First come named turns, each shown by rows before and after it. For each pair of rows after them, which turns, in which order, take the first row to the second? The first pair is done for you.
turn Q:
[  4  -8  -3  -7  17 -30   9  -2  12  10 -20  25 -12  11   2  -9   9 -14
 -16  -5  16  -2  22   2  -6 -12  -6  -9 -11 -14  21  -7  25   5 -19  14
  -3  -2  -2   9  31 -12 -26  -1 -29  -8] |-> [  5  -3  -3  -7  21 -29  -1 -13  10  13 -23  22 -16   8  -4 -14   7 -11
  -4  -7  13  -4  23   8  -9 -10  -3 -10 -12  -9  29  -5  28   8 -13  13
  -7   6   7  10  27 -13 -20   0 -23  -7]
[ 12  -7   4 -23  -6  45 -29  -6 -32  -7 -29  -3 -11 -13 -15 -10  -8   4
  18 -15  24  -8  -1   0  -1   7  13   0  -8  18  -6 -14  -7  -1   1  21
  37 -14   3 -12  -3   1  19  10 -22 -24] |-> [ 12  -8  -1 -27 -13  48 -26  -2 -31  -8 -26  -7  -6 -17 -14  -8  -4   2
  13 -17  31  -5   1  -1   3   6  12   4  -5  17 -13 -16  -8  -5  -2  20
  31 -16  -1  -9  -5  -1  15   6 -16 -28]
[-13   0   8   2  14  -4  -5   5  -1 -16   5  10  -3 -16  12   2  11 -16
 -15  -2   8  -6  14  -8  -6 -12   0 -14 -26  -1  20   2   5   8  -3  -6
  10 -10 -13 -22  -7  12  -5 -17  -5  -6] |-> [-13   0   9   2  16  -4  -9  -4  -3 -14   1   7  -3 -20  10   0  12 -15
 -12   0   7  -8  14  -5  -7 -13   3 -16 -27   1  27   6   6  10  -4  -5
   8  -6  -6 -22  -7  12  -2 -15  -2  -6]
[ 11   8  -6  20  -4  -9  -9  21   4 -13 -21 -13   6 -14   5  25  21   4
  -4  -6  -8 -12   9  -8  -5   2 -13  -1  -9  -8  15  12  -8  -1   4  22
  13  -2   7  -2  -2  12   8   1 -17  36] |-> [ 12  10  -7  19  -1  -9 -15  19  -1 -12 -19 -14   5 -17   3  21  22   5
   0  -8  -9 -14  10  -5  -8   3 -12  -3  -9  -3  17  11  -7   0   4  21
  12   1   8  -2  -2   9  12  -1 -16  37]
turn W:
[  9  -6   3   8  30 -10 -13   6 -10 -13   2  17 -17   4  -3   6   4   1
  -7   1   8 -12  -4  15  13  -3  -6   6  16  -9  -1  10   7 -11 -13   0
  -7  -4 -20  -3 -22  -6 -23  -5  -2  -7] |-> [ -2 -16  -2   7  29   2  12  14 -10 -17   7  14 -14   5   0  14   1   5
 -20   1   2 -10   2   0   7   1 -11  -1  10  -7  -9   3 -21  -6  -6  -3
  14  -6 -23 -10 -15   3 -12 -13  -3  -7]
[ -2  -8   8   8   8  -7  -5 -15  20  12  -4  -4 -14  11  20 -16 -12  -8
  13  10 -14  20   3  10  11  -4 -14   3   5  10   6  19  -2  15  18  12
   8   9   6  11   4  -6  10  11  10  18] |-> [ -1 -12   5   8   6  -6  -1  -8  26   9   3  -1 -15  11  24 -12 -10 -12
   6  11 -12  20   3   5  12  -2 -18  -1   3   5   6  18 -10  14  21  10
  10   6   2   9   6  -6  10   6  12  15]
[ -8  19  14  -1   8 -21  -5  21   0   5  -8  -1  -4 -11  -9 -11  -2  -5
   1   0  11   0   8  17  -1  -1   0  -1   5  20  13  -2  30 -13  10   1
   5   0   0  20   2  12 -16 -23 -15   3] |-> [-18  12  10  -3   5 -16  17  32   5   1  -1  -2   0  -9  -3  -4  -2  -5
 -11  -1  11   5  12   4  -5   0  -5  -4   0  17  11  -6   9 -12  16  -3
  20  -4  -7  15   7  17 -10 -31 -18   3]
turn S:
[ -6  -5  16   0  27  -6  -2 -31  -1  13 -18   5  -9  -2 -15 -13 -17   7
  11  -2 -23 -19   8   2 -21   6   7 -10 -11  26  23  -2  -4  14  -2   6
   7  16  26  -9  -3 -12  25   7  -4  10] |-> [  7 -10  -6   2  -5 -30   9  11  34   7   7   6  -2   0  19   7  -8 -17
 -13  16 -13   6  18  -2  -4  21 -26  -6  -8   5   9   5 -19  17  15   7
   1   8  -4   4   2 -32   2 -23  -4  12]
[ -6   7  18   5  17   8 -11 -18 -15   2 -16  17  -4   3 -17  -3 -20  21
  23  -9 -15 -14  -5  12 -14  -6  11  -5   6   9  17   7  24  -5  -9  -3
   2  -2   6  -4  -4  15  -5  24 -14   5] |-> [-15  -7  -3   7   3   8  11   4  16   4   4  10  -5  -5   8   3 -20   7
   3   0 -21   4  17  -4 -14  22 -17 -15  -6   9  18  12 -26  15  29  -6
  22   3  -6  -8   7  10  12 -13  -5  13]
[  5 -13 -24  23  -6   4   9   7  -2  -4 -28 -15   5   9 -11   4  -3   4
 -13   7  -4  -5   5 -20   1 -17  13  -5  -5  -2   1 -18   3  -5   6  10
 -11  -4   0  -6   2  14   5 -10 -11   7] |-> [  7 -13 -24  20  -9   1   9  10   0  -4 -26 -12   5  11  -9   6  -2   3
 -14   8   0  -1   4 -21   6 -19  10  -3  -2  -5   1 -17   9  -6   3   8
 -14  -6  -6  -8   3  10   0 -10 -14   9]
[-11   3  -8  -9  -3   8   5   9   3   7   2  -5   8 -21 -13  10  -3  -5
 -17 -20   2   0  -1   0   0  -5   3   4   0 -11 -11   8  18 -14  -2  -2
  -7 -18  -1   5 -21  14   3   2   5  -9] |-> [-17   1  -9  -7   4  15   8   4   3   8   3  -8   3 -23 -15   7  -5  -2
 -14 -24  -1  -2   2  -3  -4  -1   4   2  -2  -5  -6   7  10 -12   1  -6
   1 -12   2   0 -19  19  13   1   9 -11]
turn B:
[  6  14   2  -3  -8  -3 -12   1  -7   0  -3  -3   1  -7 -14   5  -2   4
   7  -2   5  -1 -10   8   5  -1  -8   0   5 -12 -16   4  17 -13 -10  -1
  -7 -11  -5   6 -21   1  -8  12   1  -6] |-> [  7  13   4   0  -9  -8  -9   3  -3   0  -3  -2  -1  -7  -9   6  -2  -1
   6  -2   5   1  -9   8   4  -2  -9   2   4 -13 -13   3  15 -12 -12   0
  -7 -13  -7   9 -13   0 -11  11  -3  -7]
[ -4 -13  10   3   8  -1  27  17   5   2 -12   6  -6  16 -14  -7 -12   0
  -5  -1  -4 -11   9 -14 -11  -1  -9  -9   0   4  12 -13 -22   1  -2  -4
  11   5   2  -2  14   6   2   0 -11   3] |-> [ -4 -15   5   4   4  -6  28  21  10   2  -7   7  -8  17 -10  -6 -10  -4
 -11   2  -4  -6  10 -15  -8   5 -17  -9   0   2  13 -12 -25   4   4   0
  10   4  -1  -1  16   4   0  -7 -12   6]
[  9  -4   4   2   9   1 -12 -29   6  12  -4  -1 -10 -13   0  -8   0   4
   0  11 -14  14  18   8 -15  18 -17   5 -11  13   8   1 -14  16  31  14
   8  18  14  -4   1 -10   2 -13  17  14] |-> [  3  -1   7   0  17  11 -11 -37  -8   9 -11  -2 -11 -10  -9 -12  -1  12
   4   5 -16   9  17   6 -19  10  -5   5 -12  15   8  -2 -10  13  21  12
  12  15  20  -6  -3  -4   5  -3  17   8]
[  2  15   1   8  -4 -27 -24   2   3  -5   7  -8  14  -5  14   3   4  -3
  14   7  -1  -5   5   4  10   2  -3  11 -24 -10  -5 -10   4  -5  -8  -2
  -4   4   8  15  18 -13  -4  -1  -3  -2] |-> [  2  15  -3   8  -8 -20 -28   0   0  -4   8 -13  16 -12  11   0   4  -4
  14   5  -2  -6   9   3   8   6  -2   9 -23  -6  -9 -11  -1  -5  -2  -3
  -5   9   9  16  17 -13   3  -5   6  -3]
Then:
Between the rows of a pair lie two turns.
[  5  17   3  -8  15  16 -16 -13 -14  17  -9   5   8   1 -20   0   4   6
   6  -1   4 -17 -16   3  -3 -29  12  25 -15  -3 -11  -4  26 -19 -19  11
  -4  -7   4  10   2   4 -17  25  -3   3] |-> [ 12  21  -7   2  10   5 -34 -22   3  23 -11   2   1 -10 -10 -12  11  -5
  17   9  -6 -10  -7  15  -4 -10   0  25 -20   6   1  11  25   0   9  10
 -12  13  14  12   6  -2 -12   8   9  16] -> S W
[  6  -2  19  21  35  14  -6 -24 -14  -6   1   1  -8   8 -21 -17  -6  24
  10  -8 -10  -8   4   7  -4  12   9   0 -17   0  15 -14 -32  -6  16  -8
  20 -14  10 -15  15   9  13  11  -5  -2] |-> [ 16 -11  14  27  24 -13   7   6   9 -13   8   9  -8  16   4  -3  -3   9
  -5  10  -4   8   7   5   6  15 -16   2 -17 -13  12 -14 -33  -6  23  -5
  19 -22 -12  -9  27  -9 -10  -4 -16   2] -> B S
[  1   2  -6  -9 -14   2  16  15   6  -1  15  -3   4  -2  10   7  -3   0
 -12   7  11   6   2 -10   3  -1  -9   5   7  -4 -24  -7 -15  -6 -13  -4
   1  -6 -11   5   5  -5  -9  -7   4 -11] |-> [ -4   3  -7 -10  -7  16  12   3  -4   1  13  -9   6  -6   0   5  -6   9
 -10  -4  11   0   1 -12  -1  -3   0   4   8   4 -26  -9 -18  -9 -14  -6
   1  -6  -6   2  -2   1   4  -2  12 -16] -> B B
[  4  -6  -4   7   6  -9  26  18  21  -1   0   3 -11   6  17  -2 -19   2
 -17   8   6  -8  16  -3   2  -9  -9   2  -3 -15   3  -1 -14  -3   2  11
  23  10 -19  -3   4 -10 -18  -2 -17  -3] |-> [  7   7  10   5  17 -10   7  -2   2   0 -15   5 -16   8  -2 -14 -24  11
   2   1   3 -20   7   7   2 -18  12   5  -2  -8  10   3  13 -12 -15  10
  11  14  -2  -5  -4  -8 -22  19 -23  -6] -> S Q
[-11   9   8  -7  -4  11  25  18   4  -3  -2 -10  15  14  -5   4  -2  27
  -9  -6  -6   1   6 -38 -10   0  -7 -21 -12  15   3  -8 -25 -28  19  -6
  12  14   1  -5   1  19  15 -13   2   5] |-> [ -2  15  -3   0 -11  -2  -2   9  16   3  -4  -9  10   2   6  -9   4  13
   3   1  -8   8  13 -21  -3  19 -18 -17  -8  18  10  11 -20 -16  40  -3
  -5  28   7   1   3   6  16 -23  16  18] -> W S
[  3   0  18  24   1 -17  18   5  21   1  -4  15 -11  -2  18  -2  14   3
   5  21 -19   7 -33  -8  -8  -1  -2 -20  -9   2   9   0  10 -20  -7   2
   9   7 -11  15  16 -21 -21  22 -15   2] |-> [  8   7  16  23   2  -8  -3 -12   9   4  -8  10 -11 -10   7  -9  15   5
  15  15 -17   2 -40   5  -7  -2  10 -17  -2   8   7   4  28 -24 -14   4
  -5   9  -2  19   5 -22 -18  32  -5  -2] -> B S
[-17  -5  -1  -3   6  13  27  -4  -2 -11 -15   8   2   6 -17   4 -10   7
  -4  -7  -6  -5  -7 -13  -4 -11   1  -5 -14   5  -2  -3  -4 -12  -7  -6
  14   1  -2  -5  11  12   6   1  -6 -10] |-> [ -8  -5   3   3   2  -2  27  10   7 -13 -13  14   1  12  -7   7  -7  -1
  -8  -1  -3   2  -8 -10   2 -15  -7  -2 -10  -5  -1  -3   2 -13 -10  -3
  12  -1 -12  -4  14   4 -11   1 -12  -8] -> B S
[ -8   2  -3   6   8  -2   5  -3   5  -8   1   6 -10  -3  -1 -14   3  -6
  12   7  -6  16  -3   0  -1   9 -11  -4  -5  10   6   9  -5  13   7   4
  -2   7   7  -5   0  -5  -2 -19   9  19] |-> [-10   6   3   5  13   8   3 -14  -7  -5  -3   5 -14  -1 -10 -14  -1   5
  18   3  -6   8  -4  -1  -8   3   0  -4  -7  15   7   4  -5  12  -1   3
  -1   8  16  -6  -4   2   7 -10  10  15] -> B B
[ -7   6  -7   2  -4  17 -23  -9  -9  15 -14 -13   9 -12  21   7   4 -15
  -4  -1   3   3   8 -10   6   7  -1   5   4   1 -10  24  -1  16   9   6
 -12   2  -2   5  -9  -9  33   0  13  -9] |-> [ -2   2  -6  -2 -12   7 -15  10  -3   7  -8  -6  13  -7  29  18   6 -19
 -15   4  11  11   5 -13  13  -5  -7   8   7 -12 -21  18   3  10   1   6
 -12  -8 -19   9  -6 -15  14   0   1 -14] -> S Q
[-14  -3   4  -2   7  -2  30   7  14  -6   2   0  -5  15   9   7  -9   4
  -6  11  -8  -1   4 -18  -9  -3 -11  -8  -7  -2  13  -5 -23  -1   4   2
  23   1  -2 -12  17   4   1  -7 -18   2] |-> [ -1   3  17   3  11 -15  16   3  11  -7 -10   8 -11  20   5   6  -9   1
   5  15  -7  -3  -5  -5  -8 -14  -3  -4  -4  -7  22  -5   7  -7  -8   4
  10  -2   1  -6  15  -2 -18   9 -27   1] -> S Q
[  1   1  16   4  -4  -5 -11  -7 -11   4 -12   9 -14  -8   1 -13  -1  20
  10  12   2   4  -4  14 -18   4  13  -3  -8  15  -4   4   8  -2  -9  12
  -1  -2  10 -10 -10   4  16   9  12   4] |-> [  7  -2  19  10  -4 -23  -5   5   0  -2 -10  16 -17   1  11  -8   1  14
   7  22   1  10  -6  16 -11   1   1  -5  -7   5   2   2  11  -4 -11  13
   0  -4  -2 -10  -6  -4  -2   7   2  11] -> B B
[ 16   9   7 -11   1 -15 -26  14 -22  -2 -10 -20  14   7  -2   3   9 -18
   1   1   4 -14  -4  24   9  -4  10   5  21  11  21  12  24  -8  -9  25
 -28  -5  -6   8  15  -5   4 -15  -1  16] |-> [  8   5  15 -18   8  -5  -6  20 -33  -9 -13 -18  16  19  -8  13   4  -8
  -5  -4   6 -20  -7  12   1 -20  17   3  19   8  15  -2  18 -18 -24  23
 -15 -17 -11   1  17   5   5  -4 -10   8] -> W S
[  2   3  10   4   3  -6 -21 -25 -19   6  -8   2  -9  -8 -18 -12  -6   4
  13 -12  -1 -10  -3  15  -4  -2   5  10   0  10  13  12  12   3  -5   4
 -15  10  14   0  -8  -4  -3  11   8  -7] |-> [ -6  -6   3  11   2  -5   3 -16  -2   8  -5   0 -11  -1  -5 -14  -8   0
   5  -4 -12  -4  12  -2  -9  14 -13   1 -10  15  22   9 -16  18  20   2
   4  16  13 -11   5   0   8  -8   8   2] -> B S
[ 14   1 -19  12  -9   8  11  18  25   8  -1   4  26 -17  30  25  18 -23
 -10   6   7  15  10  11  15   4 -24 -18  10  -2 -22  24 -14   6  13  -1
  16   3  -6  -2  -7 -15   9 -18  14 -10] |-> [ -3   8  -4   2  12  45   9 -15 -15  11 -15  -4  28 -17  -3  13   9   4
   3 -16   6  -9   1   7   0 -13  12 -17   6  14 -22  11  -7  -4  -9  -2
  23   2  16 -14 -20   7  31  11  18 -21] -> B B
[ -6  -2  -7   5  -5  -6 -12  45   3 -22  16  18  -6  18  43  18 -10  -1
  -8  13   2  14   0 -16  -2  17 -33   7  11  -1  -2   2 -37   7  14 -18
  10   4  -8   3 -11  -3   3 -32 -12  13] |-> [ 12  10   6   2  -2 -16 -42  37 -10 -25   7  24  -9  20  32  16  -6   0
   6   9  11   6 -16   6   8  -3 -16  21  24 -13  -8   4  12  -8 -16 -12
 -16  -4  -8  15 -21  -9 -23  -5 -17   6] -> S B
[  6  17   1  11 -23 -18  -5   8  27   1  -4   4   7  -5   3 -14  -1  -7
  11   7  -2 -11  -2  14  18   8  -2  -1   3 -15  -2   0   2   3  -4  10
   1  12   3  20   9 -11 -13  -3 -11 -10] |-> [  1  19   9  11 -14 -18  -5  -6  17   3 -13   4   2  -2  -6 -21  -5   1
  21   4  -8 -19  -2  11  12   1   6  -5  -2  -5   7  -2   4   1  -9  11
   7  13  12  13   8  -7  -7   7 -15  -9] -> S B
[ -2  -5  13  10  13 -22   2   3  19 -10  -6   8 -21  15   0  -5 -15  10
  18  14  -6  11  -6   2  -2  -8  -5 -14  -8  -8  28 -10  16   8   2  -5
   9   1  17   0   1   2 -21   1 -20  10] |-> [  3   3  11  11   9 -22 -15   0  16  -6  -9   9 -20  12  -1 -10 -11   5
  23  12  -4   9  -8  10   1 -10  -1  -8  -2 -10  24  -3  28   3  -2  -4
  -5   4  17   9  -3  -1 -25   6 -14  10] -> B S
[  6  -7  -7 -13   2  13  14 -15  -4   4  10 -10  22   1 -10   6  12   3
   3  -1  -1  -2  12 -12  -4  18  -9 -10   0  21   2 -23 -18  -8  16  -8
 -11   4 -15   8  -1   5   4  -5  17   5] |-> [ 13   1  -9 -12  -3   7  -1 -20   1   6   5 -10  17  -3  -7   0  14   0
  10   1  -1  -3  12   0   1  22  -8  -6   4  21   7 -12  -7  -7  21  -7
 -20   9 -12  10  -3  -2  -1  -6  20  11] -> W S
[  1   5   0 -11  15   4 -19  -5  -5   0  -9  -6  -8   5 -11  -7  -1   5
 -10  -2  -5  -1  -9  16   0   5   6   0   1  -8  14   9   4   8  -3   7
  -5   0   8 -19   0   1  -2  13  12  -5] |-> [ -6   1  -2  -8  17  -1  -7   1   4  -2  -3  -7  -7   6  -2  -7  -2   0
 -17   2 -11   2  -4   6  -1  11  -4  -7  -6 -10  19  10 -11  14   8   8
   5   2   7 -25   8  -1   3  -1   7   1] -> B S
[  6  -6   4  17  16   1   4 -13 -12  13  -8   2 -16  -1  -4   1  -3  -8
  17  -2 -18  -7  -8  22 -13   5   2  -5  14   7  10  -1  10  -2   1  -7
   9  18  15   7  -3   0   3 -11  -3  10] |-> [  8 -10   0  16   8  -9  11  -3   1  12  -2   4 -15   0   8   6  -2 -13
   8   6 -19   0  -4  15 -10  11 -12  -2  12   2   9   0   1   2   8  -9
  10  14   6   4   3  -6   0 -24  -7  11] -> B S
[-14   8 -13 -15   8  17  -8 -25 -23   1  -3   5  10 -18   1 -13   4   3
  16 -12 -15 -23  20 -17 -11   4  20   1 -14  -2  -1  14  -9  29  18 -12
   5  15  22   0  -2   3  18   0  11 -12] |-> [ -8  -3 -19  -8  -2  -7  15  11   7  -6   9  13  10  -8  24   5   8  -9
  -3   6 -16  -6  25 -32  -1   8  -5   1 -18 -16  -2   8 -22  32  25  -9
  16   2   0  -1  13  -8  -3 -22  -6  -8] -> B S
[ -6   6   0  -1   6  18 -14 -27 -17   9  -4  -1  -7  -4 -18  -5   2   2
  12  -3  -1   1  -1  10  -4  -4  21  -5  -2   7   1   5  -1  -2  -2   2
  -9   9  14  -1  -7   3  11  13   7   0] |-> [-11  -5  -6   6   3   7  15  -7   4   7   3  -2 -10   3   0  -1  -2  -4
  -2   9  -9   9  10  -6  -6   9   0 -16 -12   5  11   4 -30  12  15  -2
  13  10   6  -8  11  -1  11 -10  -2   9] -> B S
[  6  37 -16   4   6   2  -3 -25  13   7 -32   5   1  -7  -4  -1  -7  28
  12 -15  -6 -21   2   5  -9  -8  12   9  -3   8  10 -12  -8  13   5   7
 -17  -1  12  -2 -11   5  10  32  -5   7] |-> [ -1  27 -23  11   3  -9  16  -8  33   9 -25   7  -1  -1  13   3  -6  19
   4  -2 -16  -8  12  -8 -11   1  -6   1 -11   9  19 -13 -31  23  21   8
  -1   3   3  -7   1   3   9  12 -13  12] -> B S
[  8   1   1   3   4 -12   3  -2   3  -6  -2  12  -6  10  -1  -8   2  -4
   5   2  -5  -5  -1   9  -2 -12  -4   0 -10 -11  12  -5  10  -3  -9   4
   0  -3  -4   1  15   0 -12  12  -8  -9] |-> [  8   1 -15   2  -9  -7  -3   1  12  -2   8   4  -2  -3   5  -9   5 -10
   1   0  -3   4  11  12   6   5 -12   3  -7  -7   3   3  -2   6   7   4
  -5   3  -6   7  10  -5  -3  -6   9  -6] -> B B
[  0 -11 -13   9 -23 -12   7  19  13   1   3 -10 -19   2  17   9   1 -13
  -7   3  18  11   8  -7   6 -13 -11  -3   5  -3 -14  -3 -14  -8  14  -1
  -2   4 -10  16  -2  -6 -20 -15  16   1] |-> [  1  -2   8   6  -9  -6  -5   1 -10  -2  -9  -9 -22   7  -2   5  -3   2
   7  -8  18  -5  -4   1   0 -32  15   4   9  -1 -16  -9  14 -21 -17   0
 -10  -2   1  14 -10   0 -23  15   9  -8] -> S Q
[ -3  17  17  19  -4 -15 -15   2   0  -2 -12  -8  11  16  17  21  28  -2
   3  -3  12   0 -19  15  11  -1  -9   6   4  -4  -4  16  12 -19  10   1
 -19 -16 -12   4  -7 -13 -26   0   1   7] |-> [-15  18  19  19   9   6 -20 -25 -16   6 -19 -15   9   6   3   7  23   8
  14 -14   6 -10 -17  16   2   3   7   5   0  13   2  16   5 -16  13  -1
 -17  -5  13  -5 -14  -1  -1   5  16   5] -> B S
[  1   5 -16   6 -17  -3 -10  -5   9   0  12   3   1 -10  20   3   7 -12
  -3   3   8   5   7  -5  -2  13  -5   1  -3   6  -3  -3  -8   4  13   5
 -10   7 -11   2  -3  -8   7  -6  17  -1] |-> [  6   6  -6   1 -15  -8 -14  -5   0  -2   8   8   5  -1  12   7   5  -8
  -1   2  12   2  -4  -1  -1  -2   5   5   3  -3 -11  -9  11 -11  -8   7
 -16  -3 -14   8  -8 -11 -13  12   9  -7] -> S Q
[ -8  -4  16  -5  10   1  30   5  -2 -14 -16   4   8  18  -6  25   2  -4
  -7   0  -2   9 -15  19   3 -22  13  -6   0  -3   8 -25   5  -6 -19   3
  13 -10   2 -11  23  -8  16  22 -17 -19] |-> [ -2  -4  15   3   9 -17  26   9  14 -12 -17   6   2  20   5  22   4 -14
  -2  11  -6  15 -11  25   8 -13   1  -7  -3  -4  19 -17  10  -1  -6   4
  11  -8   0  -9  28 -14   6  14 -23 -10] -> Q B
[  8 -16  -1  11 -14 -10   2  19  25  -3   6  17 -10  17  12   4   7 -18
 -10  11  -3  -3  -9   8  -4  -6  -2   0  -2 -10   8   9 -12  20  12   4
  15  13 -13  -1   1 -13 -12   2  -2  -8] |-> [ -1 -14  -9   2 -14  20 -10  -1   7   6   8   3  -2   0  -2  -4   5 -10
  -9  -5  -2  -8  -5   7  -9   0  10   1   0   4  -3  15 -25  25  20   4
  11  22   4  -4 -13  -3  19  -1  23 -12] -> B B
[  1 -14   5 -17   2   9  26  17 -20 -17   2   2  14  16  -6  14  -8  17
 -20  -9  14  -1  -4 -10   0 -25  14   9   1 -10 -20 -17   1 -17 -29  -2
   0 -28 -17   2 -13   7  -6  20 -12 -19] |-> [-11 -14  12 -13  20  16  27  -4 -26 -11  -8  -2   9  19 -17   6 -12  25
  -9 -12   4 -11  -5 -10 -10 -23  22   0  -8   4  -4 -17  -4 -11 -28  -2
   9 -20  -2 -10  -8  13   9  26 -13 -15] -> B S
